(in the rows, 128 means zero)
Y: 3 groups of rows, each row roughly a mix of its group's hidden directions:
Y (116 x 11):
[[136  98 129 134 113 203 139  89 160 134 146]
 [104 162  66 131 112 109 177 139 128  95 119]
 [117 105 186 112 182 146 143  99  94 134 138]
 [130  64 156 135 126 133  81 130  99 163 105]
 [166 128  63 118 110 136 165 141 141  84 116]
 [158  95  82 120  76 115 133 152 126 123  82]
 [100 183 107 110 161 129 167 154 134  84 138]
 [128 158  68 168 121  70 139 120 114 122 124]
 [146 167 164 129 132  63  98 126 115 141 162]
 [128 175  83 127 123  74 144 158 127  95 149]
 [144 141 169 111 109 126 129 108 124 186 186]
 [114 165  99 161 153  66 140 135 102 115 157]
 [118 135 166 126 131  55 103 111  89 144 110]
 [111  96 125 170 171 189 120 114 137 138 157]
 [132 108 160 107  94  76  86 163 138 131  97]
 [144 113 109 164 120 189 144 136 170 112 168]
 [156 180 122 124 127  77 128  97  81 149 122]
 [110  77 106 141 116 198 138 125 158 124 114]
 [174  81  85 153  95 116 149 142 109 157 132]
 [152 206 132  90 118 103 124 108 136 107 121]
 [137 131  94 127 114  73 120 113  92 117  67]
 [122 117 108  91  70 150 164 121 153  84 115]
 [104 110 164 131 113  90  71 136 119 157  86]
 [163 111 121  99  60  85 152 130 126 123 112]
 [149 121 186 125 129  83  88 144 110 165 148]
 [151 155  86 122  96 129 164 160 163  94 158]
 [144 173 171 102 106  72 107 113 114 149 119]
 [159 165 162 158 183 163 113 133 143 127 156]
 [145 127 155  87  70  72 137 114 113 134 113]
 [172  90 136 123  76 124 106 152 139  79 124]
 [ 80 133  64 147 137 138 157 149 147 102 152]
 [123 151 187 128 175 158 105 119 126 159 163]
 [143  74  98 146 119  85 117 150  95 166 107]
 [139 156  92 115 103  70 147 178 121 109 119]
 [100 154 134  86 120 142  84 142 139 119  65]
 [ 93 178 143 130 157 156 114 109 146 153 180]
 [129  93  87 122  81 157 132 121 148 117  71]
 [106 166  83 125 151 104 162 149 129  71 122]
 [107  99  69 170 148 124 157 131 120  86 115]
 [112 180 112 105 141  94 171 141 130  76 140]
 [108  84  66 157 117 145 163 119  97 140 132]
 [162 104 105 106  79 107 115 142 125  68 111]
 [ 89  88 170 110 110 154 127 121 147  77 104]
 [138 176 196 126 164 115 109 112 127 137 153]
 [102 131 138 157 194 122  84 159 103 146 121]
 [131  94 131 125  86 159 139 167 167  80 149]
 [158 176 132  93 128  69 120 164 117 109 116]
 [ 94 160 192 118 173 137 100 114 129 140 145]
 [149 153 181 118 122  58 128 108 114 136 146]
 [137 173 127 162 187 109 114 104  97 139 157]
 [108 125  62 120  93 136 165 141 162  98 119]
 [ 79 134 135 143 148 143 169  79  97 124 167]
 [116  50 153 104 131 140 115 151 135 162 148]
 [118 171 148 122 114  55 127  98 106 147 141]
 [147 129 146  83  90 159 135 138 164  80  97]
 [ 66 130 174  88 146  98 113 114 134 105 120]
 [164 180  80 145 139 125 154 131 135 164 161]
 [154  99 139 123 104  85 111 179  97 169 113]
 [112 193  93 147 154  96  95 130 135  99 113]
 [109 170  86  98 123  74 149 138 116  92 118]
 [ 98 166 117 154 141 130 159 160 162  98 178]
 [ 98 177  90 157 162 117 156 145 138 134 170]
 [142 108 169 119 111  80  89 147 102 167  99]
 [136  85 101 143  81  89 136 153  98 161 103]
 [125  94 163 176 160 142  87 133 111 168 146]
 [104  96 129 177 162 168 115 115 107 173 144]
 [132 168 122 124 133  71 142 168 140  91 169]
 [125 181 122  97 133 128 167 125 141  67 152]
 [121 144 149 130 121 184  95  71 142 163 114]
 [110 132 136 167 171 135 118 131 116 202 148]
 [149 129 101 167 168 195 120 152 147 126 136]
 [124 172 127 154 172  89 119 118 103 182 135]
 [112 148  94  96 115 167 172 108 141  92  88]
 [110 176 183 134 180 131 110 107 122 133 152]
 [128 143 152 130 112  50  92 164 129 132 138]
 [143 194 106 131 138  71 136 117 121  93 132]
 [150  60 159 134 103 141  84 124 117 137 100]
 [193 119 100 139  76 133 123 107 124 164 134]
 [126 196 113 148 175 130 155 101 132 136 158]
 [153 168 190 131 142 101 129 101 110 150 164]
 [112 149 116 183 187 128 115 122 112 122 173]
 [144  63 126 110  86 176 125 152 143 115 128]
 [125 112  56 134 100 160 155 110 158 115 108]
 [116 146  61 157 133 104 135 140 131  75 149]
 [161 151 149 152 155  61  95 141 119 153 132]
 [128 130  80 137  91 172 182 107 131 101 139]
 [145 192  88 129 142 121 167 139 139 154 164]
 [118  83 132  88  69  88 150 118 110 132 115]
 [ 89  78  77 154 142 158 141 128  99 150 128]
 [162 130  72 187 132 150 158 126 112 138 148]
 [131 198 143 129 172  87 132 114 105 131 148]
 [135 183 164  80 142 108 149 140 142  93 155]
 [119 103  55 143  96 138 156 130 115 108  95]
 [136 155  88 105  96  77 155 139 118  94  93]
 [128  99 146 145 153 200 133 114 143 148 169]
 [ 82  62 114  97 111 161 124 138 128 156 129]
 [155 101 143 142 132 196 112  88 140 159 148]
 [122 151 107 104 103  67 130 135 123  71 102]
 [138  75 166 132 138 174 100 108 113 168 117]
 [ 99  74 168 144 144 157  95 123 117  85 132]
 [133  72  89 125 115 172 141 158 149  97 102]
 [166 144 117 184 145 132 169 105 105 132 171]
 [143 110 147 106  88  55 117 160 133 112 117]
 [122 107 169 131 156 118 116 126 129 178 192]
 [148  82 141 130  91 139  82 153 134 172  98]
 [133 105 188 100 100 146 100  92 132 162 105]
 [122 159 110 109 142 161 169  87 140 184 110]
 [140 152 118 161 128 102 181  92  99  79 124]
 [108 100 194 143 161 147  94  97 110 136 115]
 [149  84  93 133  87  97 159 131 100 110  89]
 [121  97 161 148 139 198 128 113 152  97 151]
 [154 192 102 147 132 109 158 148 150 147 167]
 [130 103 157 120 124  65 102 180 143 101 135]
 [158 107 130  92  88 166 162  80 125 133 101]
 [147 183  84 163 117  84 124 118 105 151 123]
 [126 118  85 186 153 124 103 127 117  80 157]]
which group is each row in? (one row of each group first):
[ 93 150 139 157 193 115  93 124 106 160 139]  U
[118 109 122 100  78  85 123 160 134  79 100]  X
[153 141  99 102  92  92 132 175 155  87 112]  C

[164  74 110 128  83 168 120 140 147  93 130]  X
[131 116 150 142 149 186  70 106 164 137 125]  C
[132 141 134 143 123  79  58 157 123 150 100]  C
[117 145 100  99 115  56 122 135  98 133  89]  X
[107  65 165 138 140 166  94 103 114 118 108]  X
[153 139 179 131 149  71  96 130 101 161 123]  U
[105 168  77 122 139 154 181 135 136  92 128]  C
[125  94  82 154 101 143 132 182 152 110 162]  X
[103 159 104 155 165 135  89 136 137 180 163]  U
[109 159 134 168 181 154 141 126 135 155 177]  X
[172 168 144 119 120 112  86 145 117 140  71]  U
